In the data rows, the value 128 means zero.
Each row in the table below has a label, given by one hidden rule.
[134 103 135 104 127  95 132 114] W
[117  94 132 103 115 103 122 104] W
[127 131 155 147 140 123 153 139] H
[144 146 146 146 149 136 144 147] H
[134 116 141 113 145 111 130 131] W
[139 122 128 121 132 121 123 122] W
[129 124 146 127 140 118 139 118] X
[ 92  46  52  35 168 227  66  53] W
[131 166 143 158 126 124 149 175] H
[121 118 127 129 116 122 128 119] W
[128 139 161 128 152 105 154 166] H
[115 111 112 121  99 117 115  96] W
[123 127 144 125 130 112 144 132] H
[131 135 141 133 142 128 129 147] W
[129 161  94 155 107 149 130 162] K
[133 131 136 133 136 137 137 117] X
[128 122 110 129  94 121 106  89] W
[127 138 116 136 125 146 134 141] X
[127 113 127 113 129 113 123 119] W
[133 131 132 136 113 116 139 119] X
[129 106 140 106 146 110 130 133] W
[136 138 133 143 122 121 139 151] X
[133 111 149 102 147 107 129 119] W
[130 141 130 136 130 134 130 122] K
[135 132 152 121 154 121 139 138] X
[104  97 120 106  86  99 114  84] W
[142 161 101 159 120 153 131 150] K
[119 134 136 134 124 128 141 151] H
[144 149 170 144 150 108 153 164] H
[131 133 140 124 148 119 135 132] X
[140 132 148 134 136 122 134 123] X
[142 137 168 128 161 114 154 156] H
[136 143 118 141 138 146 134 134] X
[133 142 164 131 149  96 160 154] H
[ 91  46  38  28 154 223  60  55] W
[130 124 119 120 133 137 124 126] W
[134 133 143 126 154 117 136 134] X
[123 132 132 139 114 109 134 130] X
[128 146 120 142 119 139 126 141] K
[117 136 101 149  93 145 120 132] K
[137 130 162 123 149 110 144 157] H
[126 122 137 129 139 117 136 136] X
[111 125 123 135 121 122 118 129] K
Here are more rows. What is the label of each one?
[138 143 121 138 129 146 125 134] K
[138 138 162 131 147 105 149 156] H
[127 125 164 124 147 107 136 134] X
